Each row has a name. Each question is about the rows just above it. Places in a row count from 0.

Columns, left to right: D S B P N Q F C
[ 76 190 160 123 146 197 143 126] : A
[103 142 126 140 155 153 106 105] : H
[103 125 126 140 155 153 106 105] : X
[145 134  98 126 126 132  98 136] : V
[ 76 190 160 123  76 197 143 160] : K
Every place of [160] in K: => 2 7
Every place of [143] in K: => 6
What comes right after [146] in the named rows? => [197]
Which column holds this, read top down? [105 105] => C
[ 98 143] is in which column, read top down? => F

Columns, left to right: Mit Tiver reli Riduk tetu guv kam Zurez reb
[173 135 174 141 114  90 124 133 134] = U
[104 140 140 125 135 141 115 134 113] = J
[107  94  83  94  94  94 126  94 115] = Y
[149 144 125 116 131 142 150 142 142] = G
[105  92 101 110 132 147 133  89 139] = L
[113  94  97 118 107 154 112  98 117] = Z
[173 135 174 141 114 141 124 124 152] = E
[107 117  83  94 138 101 126  94 115] = M
[ 94  99  77  75 147 110 135  80 132] = T
[128 121 130 106 122 140 142 125 142] = W
Places of [141] in row E: => 3 5
Right after [154] comes => [112]
Right after [98] comes => [117]
Places of [94] in row Y: => 1 3 4 5 7
[ 90 141  94 142 147 154] is in which column, read top down? => guv

Columns, left to right: dul lisig vutam Vobu rudo gis
[139 125 130 108 125 116] = Susam
[116 124 131 124 125 116] = Fulu
[123 127 140 123 113 154] = lal
[123 128 140 123 113 121] = Sikef
The entry that follows [131]: => [124]
At which places does Fulu hold [124]? => 1 3
At which places does Susam hold [139]? => 0
What comes right after [130] in the named rows? => [108]

Columns, left to right: pivil vodo nem mesi tirip
[122  61 172 127  74] : sab
[122  61 120 127  74] : lalo
[108 123 124 103 161] : Basa
What comes right after [123] in the named rows? => [124]
Which column holds [ 61 123] top down? => vodo

Columns, left to right: vaf voda Keked Butog mases nad
[132 140 104 174 108 144]  kudap
[ 92 148 131  91 159 156]  Nen
[124 136 145 160 143 172]  fiz
[135 133 123 114 100 149]  Faziz
[149 130 144 102 141 175]  dasa
[167 138 140 169 127 112]  zezu
[106 128 126 116 123 131]  Fud
[150 114 142 146 109 122]  Kug
[124 113 117 112 134 161]  Let
[107 150 149 123 139 148]  fatir
[146 139 110 136  96 109]  pab
[114 102 169] is in which column, read top down? => Butog
What comes right after [167] in the named rows? => [138]

Columns, left to right: nagu Dizut Nafen mef bik funif tep dipo Tuf Kimuz
[135 170 135 142 116 136 149  60 105 124] = deko
[134 142 125  97 147 107 131  87  93 115] = giziz
[120 164 129 139 132 134 143 123 107 124] = zimif
[179 124 140 146 151 168 136  75 101 187] = nep
[187 125 133 143 146 174 134  73  74 192] = nop
[182 125 128 146 144 170 132  80  95 197] = maba
Which column holds this, read top down? [151 146] => bik
The row with [179 124 140 146 151 168 136  75 101 187] is => nep
The entry that follows [73]: => [74]
What comes right after [182] in the named rows? => [125]
Which column holds [116 147 132] top down? => bik
Right after [116] comes => [136]

Columns, left to right: nug raso Pumo Rif Pumu vif
[115 145 148 160 137 134]  lafa
[133 128 170 148 162 125]  Mun
[125 124 115 188 133 129]  Vomo
[142 121 122 149 180 129]  kuvas
[132 117 147  92 137 161]  kadut
What comes right after [142] in the named rows? => [121]
What comes right after [162] in the named rows? => [125]

Columns, left to right: Nesuz guk nok tuv fus dumut
[127 101 116 109  60  99] -> nomal
[110 125 104 103 142 126] -> zizal
[110 103 105 103  71 128] -> tof
[105 113 118 121 138 103] -> pegog
[108 121 114  93  82 102] -> bofe
[110 125 125 110 110 125] -> Vefil
Whose row is [108 121 114  93  82 102]? => bofe
Right after [60] comes => [99]
Places of [103] in row tof: => 1 3
The entry that follows [101]: => [116]
The entry that follows [104]: => [103]
At which places does Vefil hold [110]? => 0 3 4

